(in the rows, 128 means zero)
One turn sends every row of this set to another row. A few are shown first. Where does it send the rows asked after them?
Lubos: [118 122 126 119 185 122 119 120 128 132 133 123]
zafal: [136 101 140 132 125 126 155  79 117 113 143 134]
lepiz: [103 122 113 136 101 102 115 131 141 101 143 112]
fam: [117 118 128 136 139 147  86 112 149 108 136 130]
Duri: [124 134 126 130 152 101 166 113 109 103 138 132]
vive: [141 127 112 127 137 102 108 152 140 156 136 132]
zop: [117 145 120 112 146 141  98 136 136 154 129 128]
tesos: [132 109 134 114 158 130 118 111 127 168 129 127]
batip: [119 142 141 109 151 137 120  88 131 142 116 139]
fozag: [104 128 125 131  89 107 122 105 140 101 133 121]
Nusef: [118 155 133 110 106 136 138  99 108 141 119 143]
gezot: [104 114 124 137 114  95 130 108 137  89 139 115]
gativ: [144 115 123 130 107 135 157 146 109 119 145 106]
lumo: [145 112 133 130 114 132 170 124 106 112 140 110]
fanuv: [115 139 103 120 132 126 121 163 109 141 145 121]
Gop: [122 149 104 129 127 114 134 165 119 126 148 125]
fepe: [117 118 133 135 139 147  90 102 147 106 133 133]
kogu: [134 128 122 126  81 148 120 121 129 144 147 132]
mure: [143 112 131 129 165  88 138 108 132 133 128 138]
zusif: [151 117 125 128 102 111 113 112  99  88 133 124]
Sisod: [132 112 134 112 153 133 117 109 128 172 128 129]
Sapok: [117 120 127 123 166 109 156 109  99 113 135 127]
Mul: [132  93 109 141 137 122 130 147 121 122 167 114]
gebin: [132 111 132 114 154 132 115 116 128 172 130 127]
gapog: [116 114 130 137 147 143  91 107 146 103 136 130]
mup: [150 121 120 127  96 114 106 123 101  93 135 123]
Duzak: [145 124 132 126  94 141 160 128 110 122 137 113]
nusis: [143 141 136 118 115 111 122  99 140 155 115 151]
Dakeb: [150 113 120 130 107 108 110 124 100  88 137 120]
rop: [125 165 129 119 100 125 146 110 118 128 127 145]

kogu moves to Mul
rop moves to Gop
Sapok moves to Nusef
And these:
fam moves to gapog
Dakeb moves to zusif
nusis moves to vive
batip moves to zop
fozag moves to lepiz
tesos moves to Sisod
gativ moves to lumo

One turn sends every row of this set to another row. A few are shown first. Where does it send the rows asked after them?
miki: [137 125 134 118 189 149 167 116 152 119 159 130 130 175 130 116 125 164
 103 135 131 139]
tipil: [119 149 168 130 112 143 177 143 132  98 135 106 134 155 140  88 124 178
 117 155 129 132]
sen: [101 124 129  94 130 128 139 116 158  94 136 132 135 183 129 142 142 142
 120 131 133 162]
nas: [137 126 103 129 145 132 125 114 173 127 129 114 117 154 148 118 147 114
 113 177 132 129]
dof: [156 119 133 112 108 134 150 128 103  99 135  88 124 172 125 129 116 138
 114 123 129 114]
vigum: [118 137 122 123 149 124 144 137 160 113 143 139 163 121 112  89 129 161
 147 109 163 133]
fini: [152 120 124 137 191 132 169 109 171 125 146 133 146 140 122 106 134 140
 121 135 137 133]
Sifol: [141 137 157 152 107 152 140 117 170  84 142 131 124 142 168  99 115 138
 120 163 146 125]
Fetu: [131 154 118 136 132 158 150 106 168 131 150 118 135 147 152  84 130 160
 108 160 108 167]
zad: [161 124 106 141 100 135 154 122 122 129 118 117 123 153 137 117 121 104
 134 129 145 133]
Tuvug: [111 118 142 107 161 128 133 138 169  92 137 130 127 159 103 120 125 167
 139 138 161 131]
guzi: [154 135 161 108 131 151 174 124 127  93 130  92 123 142 123  99  94 169
 119 143 135 130]
makap: [153 121 119 127 163 125 151  88 156 127 153 143 158 156 132 103 136 114
 125 109 129 123]
Kidot: [123 140 143 137 113 130 184 124 158 123 104 121 127 129 144  92 135 136
 134 175 153 132]
sola: [123 126 124 129  96 128 161 116 144 146 138  83 137 151 145 119 139 171
 115 130 141  91]
riba: [160 140 133 137 122 151 177 118 145 123 113 121 122 123 134  86  97 135
 139 149 150 150]
Sadez: [139 148 130 112 125 162 139 107 148 117 180 116 151 139 124  89 116 183
 116 124 110 107]
zaven: [132 121 133  98 114 144  86 124 132 118 144 145 141 167 117  97 129 130
 118 128 142 134]
vuk: [147 121 116 105 138 136 113 114 153 113 159 113 133 145 120 121 133 136
 121 139 134  69]
tiv: [131 116 122 136  84 126 155 109 135 116 122 134 129 146 130 116 143 116
 140 147 158  97]
Let: [108 144 109 111 117 124 150 114 149 114 142 140 172 144 137 112 145 135
 128 102 135 164]
rezu: [135 146 141 145 105 141 142 150 166 142 136 119 124 158 163 114 123 133
 136 139 144  93]
nez: [129 117 140 135  98 140 160  82 148  89 145  95 137 135 150 106 131 176
  99 153 143 123]
lis: [130 130 132 105 138 147 152 136 164 132 125 116 155 112 101 114 144 163
 106 156 128 159]
kob: [128 126 147 130  82 139 148 127 109  91 154 119 136 172 127 111 132 157
 124 127 135  97]
zeril: [140 112 130 111 115 131 115  98 169 121 120 135 153 127 100 101 143 121
 127 149 133 153]
kon: [138 126 128 108 161 141 148  95 137 120 166 139 142 192 140 114 128 138
 108 108 121 129]
Rov: [122 139 135  92 137 159 123 163 128 128 149 126 144 152 117 109 131 172
  97 136 137 140]

tipil moves to kob
Fetu moves to Sadez
zad moves to riba
And these:
sen moves to Let
kon moves to makap
zaven moves to zeril
rezu moves to Sifol

One turn sends every row of this set to another row. A few are shown first. Where does it send the rows asked after them?
rivag: [141 170 145 155 142 115  91 110 141 129 124 151 135 172 149 128 129 123
 131 124 164 114 104 134 120]
Pizat: [148 151 156 138 115 110 116 108 121 148 113 148 104 133 141 100 111 112
 160 115 143 116 124 106 104]
dusil: [160 159 101 124 127 125 117 130 104 130 135 125 128 121 133  98 128 103
 143 118 143 123 125 173 110]
Nafiv: [127 148 125 108 170 131 103 128 133 115 134 158 117 159 144 159 150 133
 117 104 143 108  94 109 124]
zavul: [101 138 129 123 127 120  93 108 124 127 126 123 126 149 119 133 157 115
  94 160 125 113 140 100 129]
Rup: [134 122 140 125 139 133 114 130 149 111 127 151 124 166 153 152 149 163
 128 123 177 129 123 122 134]
suked: [121 120 162 137 117 116 113 124 119 152 118 112 119 118 144 124 154 117
 168  83 158 120 124 119 106]
rebim: [128 127 137 136 136 117  98  93 134 110 147 131 141 136 149 123 148 112
 155 162  91 123 135 126 117]
kezor: [134  77 159 113 129 120 108 126 119  92 126 123 139 128 129 133 121 118
 121  93 134 129 112 143 124]
sot: [133 128 130 158 115 116 116 135 134  98 147 111 131 146 160 146 141 138
 138 153  96 144 137 148 145]
gatut: [123 154 147 112 145 126 137 161 124 127 100 140 105 116 149 157 121 141
 111 107 110 116 100 131 123]
Tozo: [119 129 130 149 129 107 108 127 109 105 151 103 151 133 146 142 170 100
 148 131  97 136 122 132 131]
Zapet: [137  99 110  85 113 111 116 140 138 109 127 118 137 137 144 158 103 128
 123 108 122 136 114 124 124]
sebap: [111 121 125 143 113 130 105 104 133 128 122 125 111 158 137 126 153 129
  82 149 123 113 139 118 151]
fad: [138 128 106 122 107 126 126 106 115  97 139 136 125 137 158 116 166 113
 139 147  96 130 144 119 142]
bagi: [126 139 135 119 115 125 133 135 115 123 118 138 141  68 150 138 117 121
 109 110 142 128 100 126  95]
vugu: [121 132 125 170 151 118 104 129 117 143 159 114 108 153 121 135 145 132
 108 158 128 130 130 121 132]
kub: [131 146 132 133 126 132 101 128 120  75 146 125 104 141 144 134 148 120
 129 133  79 117 133 134 140]
gaf: [129 147 145 143 127 122 102 133 116 107 125 134 132 164 140 136 172 118
 130  91 184 123 113 126 133]
mag: [155 106 153 142 131 129 115 114 113 111 127 133 136 122 134  95 125 120
 137 120 153 130 127 179 118]
pif: [148 159  90  93 128 117 102 139 135 128 136 121 124 132 137 138  96 118
 137 123 116 119 119 144 105]
bogol: [143 142 139 141 108 113 130 138 120 122 130 140 129  84 148 133  86 129
 120 120 146 140 105 118  95]
bodaz: [150 164 125 120 114 111 152 138 108 136  99 161 104 128 152 119 113 119
 123 119 125 126 111 108 128]
lodig: [138 125 126 133  91 139 120 124 132 131 135 124 107  80 159 122 118 136
 132  88 155 121 121 128 104]
fomud: [112 137 114 141 136 110 111 128 110 142 145 116 132 147 118 138 161 120
 111 167 139 136 139 102 127]
Nogok: [143 142 139 145 101 123 112 135 118 119 145 128 104  87 143 126  95 121
 132  89 146 127 111 113  96]
Befiz: [115 114 159 127 131 126 131 148 144 149 108 115 122 115 160 157 140 160
 141 106 142 128 118 143 117]
Debis: [145 156  95 130 137 114 129 121 129 142 125 157 140 165 164 139 150 120
 120 116 158 125  95 117 137]
Fina: [118 124 123 167 132 128 106 122 113 132 145 114  97 155 130 128 159 123
  87 128 120 116 126 126 153]
Tusu: [124 130 142 119 115 143 115 119 140 129 122 133 123  70 157 132 117 138
 119 104 142 111 113 139  91]

Nogok moves to bagi
Pizat moves to gatut
And these:
mag moves to pif
Nafiv moves to gaf
Tozo moves to fad
Fina moves to fomud

One turn sends every row of this set to another row. A few are shown first. Where does it send the rows asked after them?
Vipu: [132 111 136 154 158 140 117 114 135 104 142 120 121 148 107 137 116 143
 126 137 143 131 130]
Zon: [121 131 125 154 124 133 130 152 130 132 133 139 116 122 168 146 176 139
 105 146 150 116 150]
kag: [158 123 149 132 116 139 148 139 115 146 135 113 140 125 132 165 114 125
 156 144 129 100 116]
tofin: [140 132 122 118 124 141 136 138 139 169 127  89 155 146 131 112 121 111
 115 123 106 110 132]
rasif: [129 163 136 142  75 137 117 139 134 133 132 115 138 122 116 124 129 146
 129 123 131  91 161]
faza: [ 98 141 110 123 105 109 105 105 120 122 106 102 143 107 150 135 107 128
 125 116 145 124 169]
Nobo: [125 152 135 125 134 145 124 148 130  97 144 112 126  94 112 108 116 141
 139  97 114 116 168]
pubak: [137 116 138  94 109  91 122 112 136 154 149 141 145 140 147 135 149 137
 113 117 137 100 139]
Mik: [138 117 153  99 107 146 152 152 106 126 106 127 115 109 123 136 106 106
 120 113 137 137 108]
tafiz: [120 156 123 111 128 109 126  97 130 134 139 105 158 129 119 125 114 138
 120  80 146 119 154]
mev: [106 113 141  91 140  96 131 123 113 102 115 122 148  93 148 146 134 128
 129  96 106 132 147]
gatu: [167 111 114 123 138 101 163 134 109 126 155 141 146 130 110 146 150 119
 123 130 136 100 148]
Mav: [104 121 135 128 132 149 143 121 102 117 117 136 131  95 124 138 159 125
 102  98 102 157 132]
gaba: [117 116 133 131 114 146 150 115  91 117 120 128 134  99 110 151 144 128
 105  87 109 156 141]
pozi: [132 116 135 127 130 122 120 135 112 101 100 132  98 149 103 129 107 113
  99 129 149 139 133]
Remol: [120 122 137 152 120 119 139 132 110 115 116 105 122 159 110 175 104 133
 117 130 127 112 129]
Mivir: [124 121 124  88  90 122 124 142 131 108 142 129 133 108 107 117 106 109
 121 131 128  96 167]
libop: [126 122 122 160 109 133 125 145 123 118 129 137 103 108 160 140 162 138
 108 140 166 131 153]
kup: [131 142 129 143 130 116 112 139 115 141 103 127 122 119 174 106 152 161
 123 103 123 122 146]
Naru: [154 118 121 106 146  96 168 135 110 132 138 138 153 123 114 147 160 118
 122 138 133 101 152]
nek: [114 119 132 123 128 148 148 112  91 135 114 129 129  95 118 137 153 129
 106  99  98 155 142]
mun: [109 140 153  95 117 131 118 133 153 136 132  92 124 112 134 147 124  88
 106 113 128 142 142]
Pebe: [128 144  95 121 136  93 122 127 125 133 136 114 120 122 150  99 100 127
 123 108 147 107 162]
tez: [151 122 157 128 143 171 123 144 137 119 129 126 124 109 143 129 128 133
 142 134 164 137 128]
gub: [154 118 122 106 139  98 159 133 107 135 143 147 147 130 113 151 160 105
 114 133 116 105 143]
Budef: [130 152 131 135 145 117 122 153 154 119 108  92 143 107 144 110 136 104
 141 145 135 127 137]
sikin: [113 129 129 148 116 130 135 143 131 135 138 136 102 109 164 142 172 142
 104 143 160 126 149]

Naru moves to nek
Mav moves to Zon
And these:
Budef moves to tofin
gatu moves to gaba
faza moves to Pebe
pozi moves to Vipu
kag moves to Mik
mev moves to kup
Mivir moves to Nobo

One turn sends every row of this set to another row. A few are shown first. Where does it send the rows asked after them?
Zit: [109 145 127 121 110 133 120 140 149 152 104 101 104 131 170 122 180 145
 153]
Radug: [130 158 118 110 129 126 155 118 138  94 132 108 151 164 132 122 100 113
 129]
pupek: [101 141 134 106 102 157 116 145 145 155 101 110 119 129 158 123 168 148
 151]
resu: [129 158 115 111 127 127 155 117 137  96 131 106 145 166 136 127 100 107
 129]
Sule: [104 144 140 106 101 161 118 144 146 156 101 108 125 126 153 121 163 153
 152]
zozon: [105 143 142 105 104 156 118 145 148 154 101 112 130 123 148 113 164 160
 151]
Limi: [140 134 113 129 145 139 160 147 130 120 119  80 167 137 135 141 107 113
 139]
Mevav: [126 155 109 110 128 123 153 119 136  94 132 108 141 168 140 127 105 105
 128]
bimup: [110 142 130 119 115 122 119 141 150 147 107 110 111 126 162 107 183 158
 151]
makal: [ 99 136 132 102 107 145 115 146 146 150 104 118 121 126 154 111 173 157
 148]
zizog: [117 145 142 118 115 127 122 140 153 147 106 109 123 121 151 100 176 169
 153]
mumu: [169 123 120 111 120 117 141 120 162 125 129 115 138 140 107 119 162 129
  98]
fod: [127 152 111 107 132 115 152 119 137  89 134 114 145 165 134 117 108 114
 126]
Ruta: [129 117  90 121 155 105 154 152 127 106 129 100 153 138 141 122 131 117
 129]
mufak: [120 156 149 125 106 151 125 137 152 158 100  93 123 125 156 122 163 155
 158]
tel: [174 136 131 119 111 146 145 116 162 138 121  96 141 143 111 143 146 115
 105]
Momuk: [175 131 133 115 116 132 145 119 163 131 124 105 147 138 103 127 151 128
 102]
Dor: [103 139 138 103 107 149 117 146 147 151 103 117 128 123 148 108 169 162
 150]
tek: [168 132 119 119 109 143 142 117 159 138 122  95 127 150 123 152 153 102
 102]
Ziti: [161 124 107 116 114 127 139 119 157 132 126 105 118 151 128 145 165 101
  97]
galik: [ 98 138 129 104 104 149 115 146 145 152 103 114 117 128 159 117 173 150
 149]
zum: [137 122 105 121 156 110 157 151 130 107 127 100 167 131 128 114 122 129
 132]
Kore: [163 119 108 112 119 113 138 121 159 126 129 115 124 146 120 129 169 115
  96]
bam: [128 121  86 125 150 117 154 150 125 113 125  91 145 143 151 140 128 101
 132]
Tup: [121 152 151 122 110 142 125 139 154 153 102 100 129 120 148 108 166 167
 157]
zoke: [114 152 137 126 106 147 122 138 149 158 101  93 110 130 167 129 170 144
 157]
buru: [132 130  98 129 145 133 157 148 126 120 120  80 152 143 148 148 116 100
 136]
kuvam: [142 130 116 125 151 127 161 149 132 114 122  89 175 131 125 124 110 128
 136]
Led: [130 155 116 108 131 119 154 119 138  91 133 112 150 163 131 117 103 116
 128]
suguf: [125 152 107 109 131 117 152 119 136  92 133 112 141 167 139 122 109 108
 126]

resu moves to Mevav
Zit moves to bimup
zum moves to kuvam
And these:
pupek moves to galik
tel moves to tek

One turn sends every row of this set to another row. A few are shown first. Where does it send the rows asked after them?
zez: [149 130 136  79 135 132 106 129 121 123 128 129]
Sebe: [150 140 142 108 152 109 124 101 147 139 126 142]
bevas: [121 118 150  87 155 107 111 124 112 130 131 132]
gobiv: [130 149 133 155 120 129 114 127 137 123 111  67]
potum: [118 155 150 170 124 119 118 127 100 146 100 106]
batet: [153 135 123  82 139 115 105 126 124 130 134 122]
Fuvi: [129 148 143 165 115 119 107 145 118 134  99  82]
gagit: [118 115 155  99 153 124 121 125 116 135 136 141]
defa: [118 143 153 169 121 115 112 142 116 135  98  87]
Bove: [117 142 121 156 133 113 117 147 122 106  94  85]
Fev: [126 151 122 164 140 112 125 136 136 114  92  88]
Kuru: [150 136 132  85 132 127 101 128 126 118 138 127]
Vipeg: [119 143 143 167 146 138 129 134  96 134  95 101]
sipo: [156 123 121  88 132 117 113 132 125 125 137 123]
Bafo: [120 153 140 160 112 123 108 138  92 139 103  98]
vaf: [146 138 142  99 160 106 122 106 138 144 129 135]
Romak: [146 127 124  87 131 134 110 135 121 129 140 127]
gifef: [107 134 149 153 124 127 112 135 120 116 111  70]
kuze: [116 164 118 144 113 116 123 132 117 116  99  81]
Gesum: [ 92 151 140 148 125 110 127 129 108 117  97  89]
zife: [152 136 137 107 152 127 129 110 144 146 135 140]
zuken: [124 106 151  96 151 108 121 127 114 127 133 135]
Zili: [121 121 162  93 153 118 111 121 118 120 133 139]
Rasun: [152 128 139 106 154 108 132 109 143 141 131 136]
nane: [129 150 148 171 122 116 114 137 125 139  97  86]
vimif: [151 144 148 103 152 118 119 105 146 132 132 138]
dasor: [154 140 145  96 152 127 122 109 141 137 124 138]
rego: [109 140 136 164 145 108 125 139 126 111  91  92]
Petol: [115 143 154 164 137 122 124 119 138 128 107  77]
kono: [116 114 157  96 148 109 111 123 112 123 129 141]
baf: [130 145 126 158 131 144 120 144  92 128  99  93]
Liro: [113 166 133 157 130 109 136 116 129 127  95  92]
vut: [140 156 128 167 140 141 130 131 108 137  96  97]
ved: [153 134 121  87 126 119 101 129 125 121 133 127]
kar: [127 121 162  89 155 124 117 120 120 129 124 139]
tofub: [134 163 135 166 115 123 114 129 105 146 102  98]

vaf moves to batet
ved moves to kono
And these:
Bove moves to rego
potum moves to tofub
Kuru moves to Zili
Petol moves to gobiv
zuken moves to Rasun
defa moves to nane
Romak moves to gagit
Liro moves to kuze
baf moves to Vipeg
dasor moves to zez

